In the data rows, 128 means zero.
Here are some points, one per row:
[143 148 136 123 130 113 103  92  85  86  92 100 100 102 117 145 144 152
 145 141 129 108 100 104 109 114 126 127 127 125 120 124 123 114 113 114
  96 101 116 109 133 147 139 147 153 157 154 155 154 153 146 134 138 125
 139 150 140 131]
[132 138 142 153 149 148 142 145 134 138 125 109 116 114  92 102 112 123
 142 148 160 184 184 186 170 164 159 148 134 143 118 120 114 105 116 107
 121 109 115 113 110 115 116 111 107 102  91  95  92  97  98 111 123 140
 153 153 158 159]
[ 74  58  50  43  45  50  71 105 123 114 154 162 174 161 152 138 101  94
  84 102 101 119 141 131 155 152 143 132 124 129 102 100  97 109 123 116
 164 197 205 202 209 195 202 186 167 149 118 108 111 121 122 133 142 137
 126 108  78  61]
[146 139 129 123 127 124 138 156 157 154 166 175 171 164 163 131 120 105
 102 106  89 107 106 105 106  85  75  60  57  57  70  66  77 112 122 116
 143 144 130 138 118 108 112 110 111 113 137 147 142 144 143 132 136 121
 123 142 151 155]
[ 67  68  72  86  79 119 131 154 153 155 163 153 152 138 134 111  86  92
  86  85 103 121 135 130 154 146 137 131 125 126 103 108 102 102 104 103
 140 147 169 155 190 189 191 190 189 177 150 141 145 129 131 133 124 133
 147 141 124 124]
[154 140 137 135 135 130 134 146 148 147 172 171 183 178 167 151 134 103
 106 109 110 111 112 112  95  99  83  74  60  66  67  55  68 104 119 113
 135 141 133 136 125 119 122 116 110 115 137 143 137 151 154 147 137 136
 123 131 136 156]
[141 156 160 163 161 167 162 153 134 145 118 111 106 109 110 119 136 133
 145 139 140 162 129 146 107 105  97 103 108 103 123 125 124 161 166 162
 189 189 178 186 153 143 147 139 127 124 116 123 121 137 133 131 130 127
 113 100  92  74]
[149 161 158 172 164 164 158 149 141 143 120 110 108 108 119 105 133 139
 142 152 145 138 125 131 105 102  99 102 111 106 123 122 143 167 181 176
 184 187 183 188 155 135 146 129 126 127 123 123 121 128 137 131 138 124
 111  93  79  74]
[151 138 125 124 125 122 131 144 149 147 150 144 128 110 101  92  66  91
 116 145 184 212 212 214 208 184 181 143 136 139 111 117 111 107 116 113
 104 101  77  88  60  60  59  59  69  78 113 140 126 167 175 174 167 154
 141 120 122 117]
[167 162 150 139 143 127 122 118 115 116 127 136 143 137 152 138 124 128
 112  98  88  88  98  93 120 136 140 152 162 158 172 171 170 164 154 162
 121 122 109 116 112 114 112 115 113 116 129 122 126 122 110  94  88  83
  78  69  80  90]
[114 136 138 157 144 162 149 138 136 138 121 124 117 118 125 135 122 140
 138 124 111 114  94 105 107 117 136 138 147 145 164 165 166 148 137 144
 113 109 109 109 120 113 116 118 121 121 113 101 107  97  91  93 116 129
 142 156 159 155]
[140 137 142 129 135 112 104  87  90  92  93  96 104 113 121 128 157 154
 144 135 119 120 105 112 110 117 109 129 126 128 124 128 124 118 109 115
  96 104 100  99 127 135 130 143 156 157 152 151 151 145 138 144 144 133
 151 131 132 141]
[169 161 166 158 163 138 133 121 122 122 120 121 124 132 149 152 165 134
 141 128 110 108  97 101 101 105 114 132 141 138 170 161 168 173 170 169
 166 148 148 149 116 112 118 112 120 117 125 134 131 131 134 122 105  96
  87  84  68  67]
[136 128 132 138 134 136 141 144 143 144 132 126 122 113  91  69 107  85
 115 126 142 148 173 161 179 175 170 169 160 166 131 137 129 116 106 111
 113 102 116 109 109 115 112 113 117 117 102  96 100  96  92  83  99 112
 127 137 142 162]
[135 135 140 142 139 156 155 149 132 140 112 115 117 126 149 188 227 206
 221 213 198 171 162 169 119 109 111 115 116 115 115 114 108  81  71  76
  43  38  50  42 103 109 104 124 141 149 144 139 143 132 125 128 130 139
 149 150 153 147]
[172 172 161 155 158 139 118 115 120 117 125 133 145 152 145 139 119  84
  78  76  76  99 131 111 169 182 197 205 193 199 164 175 158 113 109 110
 107 106 105 105 116 105 111 105  96  84  65  69  66  89 113 140 152 170
 177 184 174 157]
[137 141 142 139 144 147 145 139 135 138 123 123 110  96  93  91 115 122
 146 154 168 179 181 183 171 166 148 143 137 138 122 125 112 112 104 107
 109 112 113 111 114 113 113 112 102  95  94  93  95  96 103 115 126 134
 153 155 160 167]
[ 74  64  70  79  75  99 120 141 162 150 158 163 145 154 134 117  98  87
  98 101  95 117 127 120 145 148 152 131 124 130 111 114 110  98 103 100
 135 141 163 153 189 198 194 195 186 177 149 146 149 135 138 130 130 142
 132 132 142 123]
[ 69  76  99 121 110 164 174 165 165 167 136 120 106  96  90  90 113 136
 133 149 165 140 142 139 103 104  97  96 107 101 139 130 155 191 197 194
 191 175 163 171 126 115 121 114 110 113 124 125 124 114 105  89  66  52
  48  42  58  73]
[128 125 113  95 103  45  16   8  21  12  56  69  97 125 160 198 227 219
 185 157 148 113 103 108  92 105 112 133 139 136 154 149 152 133 114 123
  88  80  90  86 118 139 130 151 173 194 210 212 211 190 176 157 142 128
 121 129 130 134]
[144 151 140 140 141 119 125 125 138 132 155 168 173 187 195 199 161 136
 109 110 113 102 105 103 120  99 103  89  71  80  64  64  64  71  86  78
 126 145 154 149 131 124 128 121 116 111 121 127 124 151 160 159 151 141
 134 120 125 130]
[171 156 148 135 141 117 123 120 131 124 141 145 145 148 127 101  75  87
  83  87 111 138 170 155 189 207 192 195 177 188 138 146 132 116 110 111
 102 111 112 112  88  87  87  78  71  68  73  82  79 125 148 170 185 191
 182 164 155 138]
[117 119 130 142 137 160 159 153 141 145 128 117 114 115 102 128 132 133
 156 144 125 111  98 105  96 109 115 133 146 142 163 165 168 150 146 149
 133 121 100 111 113 122 119 117 119 125 113 108 108  84  90  95  97 106
 128 141 152 166]
[146 135 123 119 122 139 138 156 179 170 179 170 162 151 143 135 106  93
 104 107 113 108 110 110  81  77  67  63  60  61  75  70  84 131 145 137
 140 127 130 129 108 108 109 111 119 125 140 141 142 141 133 136 129 129
 135 149 163 173]
[124 140 154 165 160 166 165 149 128 139 112 106 115 125 129 147 141 162
 144 139 123  93  92  90  92 108 130 141 174 157 199 191 200 180 173 179
 133 117 109 110 109 115 110 120 122 117 107  98 103  72  57  55  57  71
  90 117 149 167]
[124 123 129 127 128 103  82  62  40  50  18  22  14  10  17  39  99 153
 189 202 202 190 167 179 122 105  97  86 100  94 126 115 133 150 148 149
 137 120 104 109  90  98  93 102 113 131 193 207 202 238 241 238 223 201
 171 152 129 123]
[ 65  65  67  68  65  90 101 117 141 128 161 164 157 172 157 136 104  93
  97  91 106 102 108 104 136 143 144 146 151 150 105 120 103  95 103  98
 109 130 159 147 181 190 187 190 188 187 174 165 170 143 125 135 132 130
 130 131 138 129]
[173 161 171 158 166 145 129 125 127 127 122 123 127 128 127 147 144 162
 151 133 139 113  99 104  99  97 108 129 129 131 163 155 162 166 169 166
 174 158 144 148 135 126 128 122 115 113 132 132 133 137 131 125 112 107
  89  78  78  68]
[143 142 147 144 145 142 150 139 140 140 120 110 104 110 113 112 125 150
 139 170 170 178 183 181 166 158 148 137 127 132 120 120 116 112 106 110
 113 115 114 117 115 110 114 106  97  97  96  96  95  98 110 117 131 142
 155 170 164 160]
[ 65  94 120 135 127 167 177 171 157 165 133 120 112 103  90  97 118 151
 149 158 149 144 125 134 105  94  92 101 117 107 163 151 164 194 193 194
 175 169 145 157 112 110 110 114 114 120 119 121 121 104  86  75  59  45
  42  62  70  96]
[138 133 115 106 112  95  98  92  86  89 121 132 137 142 152 144 133 121
 119 114 107 105 112 105 120 123 138 126 130 125 119 127 118 109  96 101
 118 124 131 127 160 154 154 154 155 151 132 125 131 118 125 139 138 148
 137 134 121 114]
[139 153 161 155 160 147 135 133 127 130 122 121 128 124 148 132 141 143
 111  95 106  91  98  96 131 144 161 159 174 166 160 164 153 124 116 120
 105 112 109 111 110 120 117 118 111 106  96  90  93  98 118 122 143 160
 160 167 168 157]
[ 77  70  58  56  57  73  95 112 125 118 149 165 168 163 161 168 137 113
  94  86  79  89 101  96 145 143 145 154 134 145 128 132 119  99  99 100
 104 122 142 131 169 181 175 183 187 190 183 168 175 141 137 134 130 142
 129 134 133 137]
Along one direction, these points spread out more than along any other. Take the direction at right angles to it along which they spread out most. Then take the direction at right angles to both along which they spread out most. Go by this last direction. How many in every 100 of the points above lie lower along it than each point below? Round to a whole number. More than half of the points above lie lower than the first one.
[143 148 136 123 130 113 103  92  85  86  92 100 100 102 117 145 144 152
 145 141 129 108 100 104 109 114 126 127 127 125 120 124 123 114 113 114
  96 101 116 109 133 147 139 147 153 157 154 155 154 153 146 134 138 125
 139 150 140 131] 88
[ 74  58  50  43  45  50  71 105 123 114 154 162 174 161 152 138 101  94
  84 102 101 119 141 131 155 152 143 132 124 129 102 100  97 109 123 116
 164 197 205 202 209 195 202 186 167 149 118 108 111 121 122 133 142 137
 126 108  78  61] 30
[173 161 171 158 166 145 129 125 127 127 122 123 127 128 127 147 144 162
 151 133 139 113  99 104  99  97 108 129 129 131 163 155 162 166 169 166
 174 158 144 148 135 126 128 122 115 113 132 132 133 137 131 125 112 107
  89  78  78  68] 91
[ 77  70  58  56  57  73  95 112 125 118 149 165 168 163 161 168 137 113
  94  86  79  89 101  96 145 143 145 154 134 145 128 132 119  99  99 100
 104 122 142 131 169 181 175 183 187 190 183 168 175 141 137 134 130 142
 129 134 133 137] 42
[ 65  65  67  68  65  90 101 117 141 128 161 164 157 172 157 136 104  93
  97  91 106 102 108 104 136 143 144 146 151 150 105 120 103  95 103  98
 109 130 159 147 181 190 187 190 188 187 174 165 170 143 125 135 132 130
 130 131 138 129] 33
[146 139 129 123 127 124 138 156 157 154 166 175 171 164 163 131 120 105
 102 106  89 107 106 105 106  85  75  60  57  57  70  66  77 112 122 116
 143 144 130 138 118 108 112 110 111 113 137 147 142 144 143 132 136 121
 123 142 151 155] 45
[154 140 137 135 135 130 134 146 148 147 172 171 183 178 167 151 134 103
 106 109 110 111 112 112  95  99  83  74  60  66  67  55  68 104 119 113
 135 141 133 136 125 119 122 116 110 115 137 143 137 151 154 147 137 136
 123 131 136 156] 48
[132 138 142 153 149 148 142 145 134 138 125 109 116 114  92 102 112 123
 142 148 160 184 184 186 170 164 159 148 134 143 118 120 114 105 116 107
 121 109 115 113 110 115 116 111 107 102  91  95  92  97  98 111 123 140
 153 153 158 159] 9
[128 125 113  95 103  45  16   8  21  12  56  69  97 125 160 198 227 219
 185 157 148 113 103 108  92 105 112 133 139 136 154 149 152 133 114 123
  88  80  90  86 118 139 130 151 173 194 210 212 211 190 176 157 142 128
 121 129 130 134] 94
[ 67  68  72  86  79 119 131 154 153 155 163 153 152 138 134 111  86  92
  86  85 103 121 135 130 154 146 137 131 125 126 103 108 102 102 104 103
 140 147 169 155 190 189 191 190 189 177 150 141 145 129 131 133 124 133
 147 141 124 124] 21
